The rows below fall into families. The same turns and mirrors carry the whole set onto itself and the rows of a family onto each other. For each named row, which other rows are in its family? Write them in the order they are listed.
These 40 rows form 5 families of 8 rows each.
q565: [ 3.535, -1.583,  0.400, -0.456, -1.611, -0.726,  0.931, -0.018, -0.321,
  1.105,  1.295,  0.413, -0.853,  1.057, -0.037, -0.334,  1.705, -0.006,
  1.703, -0.955, -0.576, -0.756,  0.114,  2.159, -1.884, -0.113, -0.548,
  0.571,  0.453,  2.960,  1.335, -1.224, -0.562, -1.008,  1.022,  1.719]
q282: [ 1.161, -0.036, -1.165,  0.510, -1.133, -0.918,  0.178,  2.148,  0.569,
  2.592,  0.732, -0.064, -1.211, -0.632,  0.825, -0.099, -0.756,  0.564,
 -1.397, -1.672,  0.110,  1.620,  1.813,  1.092, -1.584, -1.322,  0.949,
  0.051,  1.322, -0.196,  2.019,  0.807,  0.036, -1.524,  0.652, -0.792]
q25: [ 2.349,  0.218, -0.185, -0.081,  1.855,  0.756,  0.559,  0.962, -1.542,
  2.150,  0.253,  0.778,  0.174,  0.441,  0.733,  0.349, -0.216,  0.547,
 -1.642, -1.047,  1.172,  1.830,  0.215,  0.753, -0.023, -0.298,  1.539,
  0.967,  1.243, -0.645,  1.716, -1.555, -0.418,  0.190,  0.930, -1.953]
q578: [ 1.316, -1.515,  0.202, -1.666, -1.031,  0.615,  0.974,  0.607,  0.981,
  2.019, -1.045, -1.770, -0.428, -0.522,  1.112, -0.017,  0.055,  0.364,
  0.972, -0.339,  0.053,  1.548,  1.177, -0.864, -1.918, -1.745, -1.293,
  0.363,  0.284,  0.439,  2.769,  0.348,  1.165, -1.676,  0.855,  1.000]
q53: [ 0.833, -2.858,  1.484, -1.460,  0.123,  0.101,  1.030,  0.010,  0.407,
  0.719,  0.011, -0.087,  1.289,  1.048,  0.826,  1.472,  1.743,  1.266,
  1.865, -0.084, -0.374,  1.142,  0.892,  0.266, -0.318, -1.029,  0.191,
  1.136, -1.280,  1.419,  1.605, -0.968,  1.009, -2.335,  2.692,  2.110]
q667: [ 1.632, -1.294, -0.092, -1.295, -2.091,  0.159,  0.646,  0.786,  1.829,
  2.034, -0.094, -1.684, -0.417, -0.425,  0.927, -0.439,  0.035,  0.341,
  1.135, -0.336, -0.214,  1.093,  1.191,  0.112, -2.031, -1.541, -1.057,
  0.154,  0.785,  1.481,  2.553,  0.818,  0.958, -1.438,  0.667,  1.162]
q52: [ 1.208, -2.604,  1.143, -1.026, -1.108, -0.414,  0.710,  0.134,  1.370,
  0.672,  1.091, -0.114,  1.321,  1.175,  0.621,  0.937,  1.695,  1.161,
  2.156, -0.048, -0.607,  0.666,  0.909,  1.417, -0.479, -0.789,  0.487,
  0.871, -0.687,  2.511,  1.301, -0.466,  0.848, -2.105,  2.480,  2.186]
q381: [ 3.029,  0.350, -0.685,  0.239, -0.671, -0.026,  0.047,  0.847,  0.508,
  2.055,  2.141,  0.331,  0.398,  0.747,  0.377, -0.711, -0.175,  0.470,
 -0.680, -0.762,  0.640,  0.768,  0.137,  2.661, -0.422,  0.027,  1.594,
  0.547,  2.129,  1.928,  1.396, -0.561, -0.599,  0.755,  0.522, -1.381]
q889: [ 2.536, -1.085,  0.939, -1.984,  1.609,  1.974,  1.214, -0.365, -0.910,
  1.680, -1.102, -0.706,  0.947,  0.566,  0.937,  0.296,  0.561,  0.351,
  0.561,  0.129,  0.931,  1.615, -0.384, -0.715, -0.342, -0.634, -0.442,
  1.264,  0.447,  0.320,  2.272, -1.838,  0.573,  0.217,  1.127, -0.241]
q788: [ 3.298, -0.227, -0.238, -0.635, -1.343,  0.412,  0.274,  0.206,  1.309,
  1.760,  1.892, -0.409,  0.811,  0.893,  0.382, -1.014,  0.190,  0.332,
  0.674, -0.066,  0.398,  0.468, -0.173,  2.380, -0.646, -0.007,  0.622,
  0.597,  1.966,  2.931,  1.581, -0.507, -0.134,  0.775,  0.497, -0.380]
q783: [ 2.285, -0.473,  0.451, -1.177,  2.251,  1.558,  1.029,  0.271, -1.643,
  1.926, -0.817,  0.112,  0.492,  0.452,  0.904,  0.567,  0.132,  0.480,
 -0.739, -0.551,  1.225,  1.990, -0.095, -0.330, -0.079, -0.549,  0.541,
  1.209,  0.610, -0.722,  2.072, -1.844,  0.087,  0.137,  1.094, -1.233]
q596: [ 1.962, -1.539, -0.712,  0.203, -1.100, -2.126, -1.370, -0.523, -1.512,
  1.129,  2.035,  0.185,  0.651,  0.873,  1.134,  1.611, -0.265,  0.477,
  0.441, -1.793,  0.548,  2.059,  1.924,  0.578,  0.374, -0.078,  1.866,
 -0.794,  1.301, -0.040,  0.937, -0.611, -0.473,  0.176,  1.987, -2.252]
q424: [ 3.031, -2.227,  1.237, -1.306,  0.442,  0.364,  1.596, -0.398, -1.922,
  1.050, -0.778,  0.292, -0.724,  0.838,  0.423,  0.553,  1.880,  0.011,
  1.486, -0.859, -0.202,  0.078, -0.052,  0.037, -1.694, -0.538, -1.297,
  1.032, -0.639,  1.023,  1.826, -2.144, -0.121, -1.422,  1.434,  1.788]
q207: [ 0.330, -1.456,  0.359,  0.574,  1.009, -1.153,  0.499,  1.634, -0.978,
  1.329,  0.962,  1.728,  0.395,  0.789,  0.629,  1.834,  0.817,  1.449,
 -1.012, -1.561, -0.047,  1.717,  1.512,  1.461,  0.244, -0.752,  2.536,
  0.904, -0.580, -0.354,  0.967, -0.854, -0.109, -2.465,  2.661, -0.032]
q803: [ 1.290, -2.037,  0.517, -0.226, -1.662, -1.159,  0.274,  0.716,  1.640,
  0.885,  2.095,  0.411,  1.066,  1.243,  0.404,  0.700,  1.398,  1.284,
  1.493, -0.458, -0.686,  0.447,  1.085,  2.515, -0.430, -0.554,  1.348,
  0.651, -0.110,  2.833,  1.011, -0.015,  0.373, -1.990,  2.318,  1.604]
q427: [ 2.714, -0.730, -0.128,  0.883,  0.713, -1.110,  0.842,  1.225, -2.652,
  1.689,  0.837,  2.060, -1.621,  0.595,  0.097,  0.665,  1.011,  0.278,
 -1.127, -2.301,  0.076,  0.291,  0.668,  1.778, -1.261, -0.161,  1.137,
  0.768,  0.302,  0.001,  1.073, -1.769, -1.235, -1.448,  1.221, -0.231]
q149: [ 0.515, -2.595,  1.390, -1.108,  1.266,  0.128,  1.100,  0.412, -0.649,
  0.924, -0.502,  0.427,  1.057,  0.917,  0.903,  1.984,  1.531,  1.337,
  0.828, -0.520, -0.104,  1.603,  1.055, -0.155, -0.049, -1.091,  0.790,
  1.215, -1.400,  0.091,  1.587, -1.290,  0.788, -2.544,  2.853,  1.458]
q372: [ 0.682, -1.218, -0.061,  0.969, -0.084, -1.660,  0.111,  1.721, -0.015,
  1.355,  2.096,  1.721,  0.350,  0.961,  0.432,  1.341,  0.807,  1.478,
 -0.742, -1.543, -0.261,  1.217,  1.553,  2.567,  0.084, -0.533,  2.832,
  0.712, -0.077,  0.783,  0.762, -0.331, -0.344, -2.236,  2.446,  0.023]
q642: [ 2.208, -1.703, -0.677, -0.007, -1.961, -2.122, -1.458, -0.800, -0.627,
  1.000,  2.474, -0.181,  0.903,  0.991,  1.084,  1.207, -0.076,  0.364,
  1.103, -1.392,  0.355,  1.650,  1.824,  0.958,  0.140,  0.032,  1.557,
 -0.886,  1.473,  1.057,  0.846, -0.365, -0.349,  0.359,  1.860, -1.767]
q869: [ 2.647,  0.527, -0.674,  0.374,  0.673,  0.098,  0.164,  1.197, -0.615,
  2.164,  1.426,  0.940,  0.118,  0.536,  0.492, -0.157, -0.377,  0.539,
 -1.604, -1.121,  0.932,  1.352,  0.248,  1.988, -0.077, -0.024,  1.972,
  0.715,  1.776,  0.381,  1.423, -0.985, -0.687,  0.500,  0.689, -1.991]
q314: [ 3.449, -0.996, -0.115,  0.518, -1.527, -1.384,  0.599,  0.631, -0.623,
  1.326,  1.958,  1.188, -1.194,  1.006, -0.102, -0.300,  1.333,  0.117,
  0.565, -1.522, -0.479, -0.690,  0.400,  2.894, -1.733,  0.036,  0.480,
  0.481,  0.788,  2.525,  1.105, -1.040, -1.019, -1.023,  0.931,  0.854]
q368: [ 1.048, -1.332,  0.133, -1.396,  0.016,  0.628,  1.061,  0.968,  0.063,
  2.236, -1.512, -1.257, -0.616, -0.706,  1.202,  0.434, -0.136,  0.453,
  0.049, -0.821,  0.207,  1.984,  1.244, -1.274, -1.630, -1.816, -0.886,
  0.537,  0.155, -0.686,  2.785,  0.016,  0.980, -1.824,  0.984,  0.447]
q544: [ 3.398, -2.124,  0.974, -1.172, -0.779, -0.030,  1.351, -0.444, -0.848,
  0.974,  0.164,  0.081, -0.689,  0.953,  0.234,  0.061,  1.932, -0.013,
  2.046, -0.640, -0.499, -0.457, -0.080,  0.977, -1.823, -0.368, -1.199,
  0.842, -0.200,  2.394,  1.655, -1.690, -0.154, -1.205,  1.249,  2.102]
q481: [ 3.030, -1.217,  0.927, -2.155,  0.293,  1.816,  1.066, -0.700,  0.330,
  1.552, -0.371, -1.237,  1.189,  0.765,  0.811, -0.224,  0.669,  0.245,
  1.567,  0.530,  0.654,  1.031, -0.538, -0.014, -0.665, -0.451, -0.814,
  1.110,  0.755,  1.741,  2.251, -1.380,  0.609,  0.440,  0.880,  0.363]
q686: [ 1.881, -2.673,  0.445, -1.508, -0.263, -0.720, -0.601, -1.646, -1.765,
  0.755,  0.181, -0.942,  1.275,  0.848,  1.500,  1.939,  0.362,  0.289,
  1.933, -0.871,  0.610,  2.297,  1.450, -1.388,  0.213, -0.498,  0.172,
 -0.352,  0.300, -0.245,  1.497, -1.229,  0.381, -0.063,  2.313, -1.030]
q339: [ 3.056, -0.626, -0.370,  1.033, -0.576, -1.476,  0.582,  1.172, -1.606,
  1.577,  1.780,  1.888, -1.545,  0.844, -0.067,  0.086,  1.067,  0.201,
 -0.605, -2.074, -0.226, -0.201,  0.577,  2.722, -1.456, -0.009,  1.202,
  0.509,  0.772,  1.300,  0.967, -1.279, -1.348, -1.169,  1.040,  0.051]
q240: [ 2.559, -1.243,  0.457,  0.088,  1.501, -0.437,  1.254,  0.736, -3.133,
  1.510, -0.325,  1.702, -1.461,  0.593,  0.364,  0.998,  1.236,  0.223,
 -0.726, -1.971,  0.137,  0.612,  0.485,  0.574, -1.205, -0.425,  0.423,
  1.011, -0.259, -0.619,  1.425, -2.262, -0.858, -1.608,  1.431,  0.138]
q100: [ 0.866, -0.300, -0.787,  0.140, -0.049, -0.449,  0.465,  2.022, -0.286,
  2.553, -0.268, -0.057, -1.212, -0.807,  0.988,  0.350, -0.705,  0.615,
 -1.661, -1.705,  0.342,  2.026,  1.796,  0.075, -1.387, -1.557,  0.699,
  0.243,  0.845, -1.190,  2.284,  0.357,  0.172, -1.760,  0.856, -0.835]
q410: [ 2.144, -2.823,  0.481, -1.625, -1.214, -0.794, -0.728, -1.886, -0.927,
  0.590,  0.645, -1.379,  1.419,  1.018,  1.406,  1.618,  0.500,  0.210,
  2.637, -0.557,  0.410,  1.855,  1.369, -0.936,  0.056, -0.461, -0.133,
 -0.482,  0.495,  0.835,  1.464, -0.981,  0.517,  0.125,  2.155, -0.565]
q334: [ 2.426, -2.115, -0.332, -0.603, -2.423, -1.806, -1.281, -1.346, -0.159,
  0.759,  2.284, -0.820,  1.186,  1.105,  1.135,  1.014,  0.143,  0.295,
  2.086, -0.972,  0.220,  1.417,  1.612,  0.766,  0.029, -0.063,  0.832,
 -0.841,  1.320,  1.759,  1.047, -0.271, -0.037,  0.373,  1.862, -1.095]
q635: [ 1.473, -0.299, -1.095,  0.229, -2.118, -0.911,  0.107,  1.836,  1.511,
  2.443,  1.166, -0.567, -0.999, -0.504,  0.687, -0.559, -0.578,  0.529,
 -0.511, -1.260, -0.184,  1.126,  1.620,  1.497, -1.790, -1.229,  0.538,
 -0.066,  1.504,  1.043,  2.112,  1.169,  0.137, -1.385,  0.504, -0.206]
q138: [ 1.677, -2.234,  0.124, -0.924,  0.165, -1.019, -0.814, -1.179, -2.316,
  0.922,  0.408, -0.379,  0.907,  0.773,  1.482,  2.100,  0.087,  0.350,
  0.961, -1.328,  0.735,  2.538,  1.658, -1.126,  0.392, -0.497,  0.854,
 -0.355,  0.468, -0.884,  1.334, -1.272,  0.066, -0.067,  2.302, -1.687]
q188: [ 1.633, -0.760, -0.617, -0.543, -2.545, -0.476,  0.297,  1.192,  2.030,
  2.201,  0.837, -1.238, -0.619, -0.415,  0.801, -0.697, -0.298,  0.429,
  0.520, -0.758, -0.271,  0.945,  1.389,  1.102, -1.990, -1.369, -0.315,
  0.009,  1.232,  1.697,  2.278,  1.115,  0.574, -1.266,  0.485,  0.601]
q875: [ 2.396, -2.576,  0.161, -1.309, -2.107, -1.253, -1.021, -1.770, -0.286,
  0.614,  1.539, -1.252,  1.443,  1.086,  1.200,  1.208,  0.427,  0.262,
  2.688, -0.566,  0.245,  1.576,  1.397, -0.044, -0.092, -0.237,  0.151,
 -0.691,  0.934,  1.632,  1.304, -0.548,  0.376,  0.320,  2.001, -0.556]
q993: [ 0.815, -0.801, -0.306, -0.659,  0.414,  0.245,  0.833,  1.547, -0.463,
  2.432, -1.150, -0.541, -0.997, -0.819,  1.147,  0.539, -0.469,  0.562,
 -1.013, -1.287,  0.327,  2.168,  1.518, -0.881, -1.425, -1.729, -0.039,
  0.444,  0.342, -1.352,  2.495,  0.063,  0.537, -1.894,  1.000, -0.272]
q215: [ 1.043, -1.413, -0.007,  0.626, -1.296, -1.675,  0.075,  1.380,  1.030,
  1.124,  2.562,  1.155,  0.682,  1.079,  0.307,  0.809,  1.013,  1.382,
  0.311, -1.085, -0.564,  0.651,  1.361,  2.984, -0.137, -0.410,  2.279,
  0.538,  0.184,  2.132,  0.764,  0.029, -0.123, -2.007,  2.242,  0.751]
q721: [ 1.723, -1.774, -0.343, -0.186, -0.184, -1.587, -1.082, -0.691, -2.197,
  1.113,  1.124,  0.103,  0.746,  0.761,  1.314,  2.002, -0.129,  0.459,
  0.363, -1.739,  0.741,  2.439,  1.884, -0.311,  0.538, -0.251,  1.604,
 -0.607,  0.833, -0.824,  1.085, -1.043, -0.303, -0.004,  2.145, -2.181]
q574: [ 0.273, -2.052,  0.889, -0.272,  1.664, -0.374,  0.837,  1.043, -1.213,
  1.133, -0.050,  1.150,  0.711,  0.737,  0.808,  2.149,  1.158,  1.427,
 -0.351, -1.123,  0.034,  1.876,  1.341,  0.320,  0.219, -0.960,  1.695,
  1.143, -1.110, -0.677,  1.304, -1.244,  0.344, -2.625,  2.819,  0.483]
q581: [ 3.291, -0.915,  0.451, -1.585, -0.921,  1.204,  0.632, -0.467,  1.202,
  1.514,  0.850, -1.106,  1.133,  0.931,  0.543, -0.830,  0.538,  0.232,
  1.570,  0.476,  0.449,  0.542, -0.403,  1.250, -0.765, -0.270, -0.365,
  0.840,  1.408,  2.873,  1.943, -0.843,  0.412,  0.670,  0.658,  0.290]
q636: [ 2.623, -1.863,  1.041, -0.762,  1.445,  0.223,  1.560,  0.095, -2.863,
  1.282, -0.986,  0.904, -1.083,  0.662,  0.475,  0.980,  1.613,  0.138,
  0.386, -1.400,  0.080,  0.523,  0.232, -0.119, -1.451, -0.562, -0.579,
  1.123, -0.642, -0.148,  1.740, -2.404, -0.400, -1.673,  1.480,  0.978]

Same family as q149: q53, q52, q207, q803, q372, q215, q574
Same family as q424: q565, q427, q314, q544, q339, q240, q636
Same family as q783: q25, q381, q889, q788, q869, q481, q581

